One vector is turned by the same rotation once a tick. Each row is the vector after some number of ticks, and that number follows the row.
The counts run from 0 to 825.
[132  79 184 134 145 157 125 101  94 105 105 126 141 145 118 130 125 105
 151 147 101 130 155  94 142 156 111 100 116 131 148 120 187 119  84  85
 120 133 102  78 157  82 107 171 181 143  90 163  83 129 100  60 139 140
 159 113  89 124 126 126 137 121 143 112 168] => 483
[132 118 116 101 123 161  98 125 131 140  89 127  93 136 125 114 133 147
  95 121  95 108  85 116 123 128 108 102 140 138 123 131 144 134  62  98
 141 166  96  99 142  97 102 174 178 170 120 171  67 153 120  73 110 125
 166 116  86 117 121 119 103 138 131  91 155] => 213
[125 121 119 132 158 131 119 142  97 109 125 156 141 135 117 102 138 100
 162 109 134 188 157 131 143 141 142 149 119 131 138 118 204 109 111 103
 141 125 155 109 179 124 116 165 187 129 138 182  69 122 131  97 126 106
 138 133  81 149 104 133 106  95 118 117 148] => 128
[182 113 131 126 144 142  82 181 119 110  84 149 146 140 135 132 153 139
 131 130 121 150 123 146 130 163 142 154  87 161 137  98 198 114  75 102
 147 100 144 126 177 172 121 121 168 137 134 166  68 128 127 120 154 149
 161 144  83 113 115 131 132  96 127 152 140] => 624
[142  94 178 131 134 122  80 128 103 157 109 121 109 151 139 129 153 120
 142 140 109  98 126 101 134 137 146 144 123 154 149 132 182 131  62 151
 123 166 141  95 162 130 142 159 162 126 127 159 106 169 122  77 133 168
 144 110  98  99 140 117 150 114 104  91 188] => 68
[131  83 152 149 139 157 110 136 112 147  95 137 131 135 144 104 127 108
 144 114 127 120 146 116 156 143 116 104 136 160 155 103 191 121 115  71
 125 118 124  94 202 132 109 159 196 138 133 159 103 156 128  87 135 162
 143 118  97 123 112  87  83 127 133 111 182] => 98
[111 138 105 118 130 133 110 106 112 123  76 138 115 148 137 101 150 164
  98 126 137 126  79 147 114 113 149 132  98 144 124 151 168 128  61 126
 160 169  81  75 150 143 127 162 134 134 173 179  53 115 150 110 163 138
 174 148  88 135 113 148 147 102 127 106 141] => 814
[102 125 139 132 165 135 123 134  51  83 118 130 107 122 116  96 110  95
 128 137 128 168 138 141 118 160 127 155 111 147 157 128 182 130 110 105
 138 151 114 104 178 129 127 144 177 131 112 175  80 122 130 104 148 103
 183 173  79 151 107 112 109 120 143 115 142] => 521
[155 108 165 107 130 141  93 120 122 130 108 139 128 167 100 137 127 123
 111 113  94 134 122 116 141 159 106 134 143 145 111 128 175 110  48 158
 111 155 150 128 143 121 109 169 194 146 150 153  76 166 102  92 148 114
 166  99  86 109 138 104 117 150  77  96 159] => 222
[144  78 127 157 140 113 111  86  90 112  99 133 152 159 112 107 144 160
 135 115 123 154 105 148 155 138  97 146 109 136 140 127 199 131  63 102
 162 148 100 109 170 159 141 146 173 103 159 125  85 122 142 131 126 149
 186 127 118 125  89 150 140 130 113 106 124] => 275
[108 130 136 126 133 154  98 102 130 114  91 161 147 120 101 110 164 166
 179 126  97 171 129 152 146 115 144 146  78  87 158 123 182 108  49 115
 144 142 121 116 141 151 115 173 174  98 137 162  82 147  93  90 116 121
 127 160  87 138 136 179 134 124 126 113 149] => 7
[135 132 140 116 158 117  80 111  86 159 110 147 135 144 139 121 158 145
 181 130 127 157 130 105 126 151 105 162 125 147 167 129 201 123  67 181
 127 158 127 127 159 141 119 147 135 110 145 137  76 122 118  76 161 148
 150 107 103 124 131 134 154  97 135 103 186] => 697
[ 98 126 145 114 126 132 102 194 127 111  67 109 119 127 118  99 152 145
 115 155  98 155  79 100 161 153  97 141 138 127 112 121 162 120  82 143
 136 169 102  84 157 109 133 151 172 143 140 149 100 180 134  96 138 152
 146 150  97 123 106  86  99  96 114  91 155] => 448
[120 147 129 124 151 118  96  57  69 152  77 142 114 160 116 129 140 132
 132 144 113 131 123 146 145 131 109 118 106 143 179 122 158 128  65 124
 138 163  94  98 166 165 141 161 179 129 175 124 112 128 142  98 167 150
 167 128 100 128 111 121 134 137 153 123 129] => 539
[125 132 105 119 159 142 109 133  73 125  92 154 122 136 149  82 146 139
 155 136 146 148 107 117  97 146  96 134 146 128 163 142 187 110  98  99
 163 135  95  95 145 120 124 128 122 150 146 173  69 112 143  85 171 133
 157 115  89 119  87 112 122  88 125 137 176] => 704
[130 146 159 125 121 147 103 108 112 128 103 139 146 194  98 138 152 153
 132 129 128 117  80 142 181 112  97  97 110 123 130 116 165 114  63 117
 121 143 129 103 131 141 127 163 193 127 179 130  77 147 144 105 155 177
 151 100  94 109 123 120 111 132 105 103 127] => 193
[127 148 118 120 156 149  98 164 159 138  98 161 115 170 134 109 152 140
 140 153 103 128 125 129 134 148 110 104 100 135 171 113 193 134  82 106
 105 120 153 124 147 141 107 157 130 153 167 145  75 140 119  75 182 159
 119 111  72 132 131 117  89 153 122  91 148] => 342
[152  91 150 123 171 161 118 157  80  80 109 147 145 136 134  62 144 133
 146 163 136 160 107 134 153 156 111 146 110 154 147 126 194  90 102 119
 128 116 121  97 166 152 158 153 163 116 123 134 102 140 173 122 142 126
 161 132 103 139  88 122 118  96 109 121 171] => 674
[143  85 137 135 103 130  83 109 109 118 106 127 143 161 140 124 124 139
 152 115 119 136 161 121 126 147 107 132 121 126 135 108 187 125  47  96
 137 142 107 136 160 177  84 141 164 133 142 172  79 146  89  96 149 139
 183 108  92 122 148 131 149 135  87 108 155] => 616
[160 101 131 136 142 158 104 134 160 134  77 140 172 123 132 113 138 156
 128 138  91 147 126 165 162 139 115  92 132 116 131  97 164 142  55  74
 162 131  98 113 143 117 126 171 190 162 147 148  67 149 120 106 117 146
 126 102  80 115 117 158 106 113 151 119 115] => 242
[105 139 138 176 164 104  94 119 113 146 112 137 141 130 109 140 149 120
 152 113  90 151 185 125 144 162 147 140 117 107 136 111 198 130  77 117
 158 138 126 108 174 107 105 156 155 138 150 159  84 139 108  75 126 141
 114 109  52 127 123 143 125 104 116 106 138] => 504
[107 124 135 127 118 155 119 152 119 111  87 140 105 165 139 111 129 125
 147 141 139 133 144 102 126 135 101 121 107 123 161 115 190 120 103  87
 119 140 116  97 169 141  77 127 139 144 140 176  86 146 110  81 194 159
 157 146  86 138 134 101  94 132 113  95 162] => 340
[134 112 162 128 174 122  98 131  95 117  84 113 134 158 127  97 149 162
 146 177  87 167 102 107 143 164  84 131 110 109 159 116 191 110  79 143
 119 146 101  85 159 137 148 150 124 140 159 109 121 148 148  91 167 148
 138 111  99 142 115 107 113 131 132 103 141] => 298
[109  94 137 119 124 152 110 101 107  80  75 130 151 112 111 106 128 145
 139 139 108 144 125 121 149 170  94 112 105 105 138 127 164  92  67  86
 161 122  70  92 149 128 119 139 182 130 104 141  84 154 121 125 138 125
 174 137  92 130 106 143 152 101 134 122 154] => 246
[161  78 117 109 134 159  63  87  81 114  96 139 154 108 140  71 140 165
 144 110 119 169 133 124 125 126 111 130 105 131 151 114 150  67  85 100
 152 143 100 110 175 169 130 147 175 123 130 172 111 126 150 106 132 116
 154 127 112 150 120 127 121 127 135 121 161] => 15
[152 126  98 103 139 162  82 152  93 137 120 160 119 132 132 100 127 117
 138 119  96 146 127 157 112 128  97 121 124 162 184 110 169 139  61  72
 143 127 139 131 155 131  88 162 174 160 105 168  88 129 131  80 103 135
 153 138  96 118 104 118  99 137 142 109 147] => 363
[179 108 178 128 156 159  97  85  89 118 102 135 146 179 114 131 118 126
 104 148  87 137 140 148 133 160 129 106  98 128 165 108 171 110  70  86
 121 120 141 101 148 163 131 144 170 163 155 138 119 120 153 105 170 148
 159 103  77 134 117 130 115 168 104 126 106] => 380
[140 116 115 116 133 152  76 142 102 112  92 153 149 137 128 106 133 140
 148 124 113 177 156 157 139 138 130 132 105 127 146  85 170 120  95  83
 145 133 124 113 172 174 102 141 169 126 159 176  84 108 132 111 185 145
 140 164  74 140 108 141  71 117 143 133 127] => 391
[163 111 123 111 141 153  65  84  63 125 129 123 133 143 155  85 149 143
 139 141  92 149 131 131 114 104 107 116 124 127 171 106 155 115  74 121
 155 167 118  97 145 118 133 175 160 140 109 172  98 122 143  60 116 137
 136 107 100 130 131 149 158 142 157  97 150] => 169
[175 141 156 100 138 156  80 133 100 142 101 148 158 172 136 118 181 135
 145 142 130 113 125 143 156 115 113  97 106 128 155 112 164  83  70 102
 123 121 148 108 153 142 138 147 173 122 137 147  78 140 149  82 138 186
 120  98  79  95 124 125 131  93 137 123 184] => 199
[119 139 126 126 138 143 116 131 119 125  73 137  95 142 153 108 110 119
 123 140 114 116 119 115 131 150  87 113 143 184 165 107 171 146 102 108
 130 141 119 117 173 150 117 161 173 165 156 140  77 155 123  89 171 136
 184 114 103 113 120  66 112 143 139  95 161] => 335
[114 101 157 152 140 121 110  87  96 107 114 129 142 168 127 115 133 122
 145 151 113 159 169 120 155 129 115 111 102 108 164 107 171 100 100 118
 118 169 112  93 167 153 103 176 167 113 170 132 108 129 142 100 179 157
 146 123  85 168 132 132 112 152 128  76 135] => 534
[136 116 164 145 157 107  97 101 119 123 109 131 148 143 134 113 136 112
 152 158  94 170 159 143 150 157 147 140 150 114 128 136 191 139  57 141
 157 165 115  97 153 124 125 180 161 122 154 136  86 139 127 113 127 140
 143  98  71 141 139 160 152  98 107  98 125] => 272
[135  89 138 134 160 161 114 136 118  89 119 142 129 156 129  90 135 136
 147 165  71 168 127 142 154 129 109 132  79 118 172 122 200 119  82  93
 111 138 139  91 157 133 129 175 150 132 125 137 100 119 128  87 140 115
 133 134  93 159 131 158 116 156 133  76 121] => 138
[125 103 180 127 129 127 113 130 105  88 113 125 148 184 126 111 149 134
 127 158 112 162 107 129 156 151 123 136  95  91 110 143 200  91  68 144
 136 163 118  75 146 153 133 144 147 127 181 156  89 136 150 119 171 150
 151 127  74 155 130 133 126 116  82  97 126] => 34
[109 103 119 119 165 136 124 124 115 119  72 154  92 144 130  79 135 165
 111 168 114 137  94 115 129 136  96 101 105 141 160 134 180 120 117 132
 127 153  81  74 168 127 127 148 126 131 151 138 100 127 155 112 172 146
 149 148  98 151 109 129  99 136 154  82 148] => 683
[138 139 164 130 127 136 114  89 107 139  94 146 126 156 102 160 130 116
 103 108 121 100 116 151 132 155 150 128 112 160 116 154 169 118  57 117
 137 137 128 108 165 140 117 149 210 121 151 159  53 131 117 117 138 123
 189 136  80 110 122 133 158 111 113 133 151] => 620
[139 106 169 143 160 130  85  99  85 133 100 104 117 158 139 121 153 150
 145 153 106 124 131  90 137 137 121 131 110 133 159 116 188 112  78 161
 113 163 113  84 177 122 153 168 146 116 138 146 124 148 137  62 162 156
 133 122  96 135 138 147 136 131 130  95 186] => 300
[141  82 148 133 115 160  89 137 123 108 106 103 114 139 140 105 137 166
 111 117  89 110 102  81 101 138 117 135  81 106 142 114 174 105  56 118
 135 152 103 108 146 130 113 140 151 155  98 173  98 151 115  82 126 146
 163 116  80 128 138 143 140 167  97 113 172] => 218
[145 110 137  99 132 127  66 107  93 142 101 134 108 175 149 119 143 106
 109 137 132 145 142 129 108 106 160 131 145 152 124 120 169 134  80 136
 144 182 109  92 164 161 100 176 149 102 164 179  80 113 138 104 167 168
 152 135  89 140 140 140 103 108 123  96 157] => 809
[139 139 123 115 161 126  91  76  68 172  84 142  87 167 122 116 153 127
 137 152 132 119 121 124 110 146 114 106 130 150 170 151 173 124  88 132
 136 158  89  85 144 134 121 142 129 142 155 136 109 103 153  87 172 163
 162 135  82 108  90 115 126 110 138 121 156] => 307
[144  63 123 127 150 140 101  82 108  99 112 135 176 156 142 102 142 145
 167 136 125 173 143 133 139 141 116 114 150 115 126 116 194 117  87 114
 151 141  81  98 153 135 121 178 152 113 134 159  79  98 126 105 153 140
 162 100  98 149 121 158 132 115 114 122 141] => 666
[155 120 170 117 162 142  78 120  73 133  92 127 109 163 129 101 140 127
 118 156 118 141 100 154 106 134 153 167  82 147 147 140 187 126  61 131
 129 163 154  69 169 162 148 144 137 126 154 174 100 120 149  86 166 138
 144 140 103 125 110 123 129 104  99 122 161] => 807
[126 126 133 121 148 150 115 178 146 106  78 154 145 112 103 110 125 142
 126 143 108 158  94 153 164 158 128 134 116 135 129 134 179 140  64  78
 150 114 123 105 145 129 126 152 202 149 147 149  59 163 135 124 119 118
 159 143  82 125  95 138  99  90 103 142 132] => 630
[142  73 151 106 141 137  98 127 136 152  96 130 119 156 130 119 147 166
 128 145  91 142 114  87 136 134 101 106  99 109 130 141 185  88  87 120
 127 160 117  56 168 120 129 138 126 138 153 145  88 136 118  82 146 148
 115 112 111 135 126 116 106 139 134  62 147] => 452
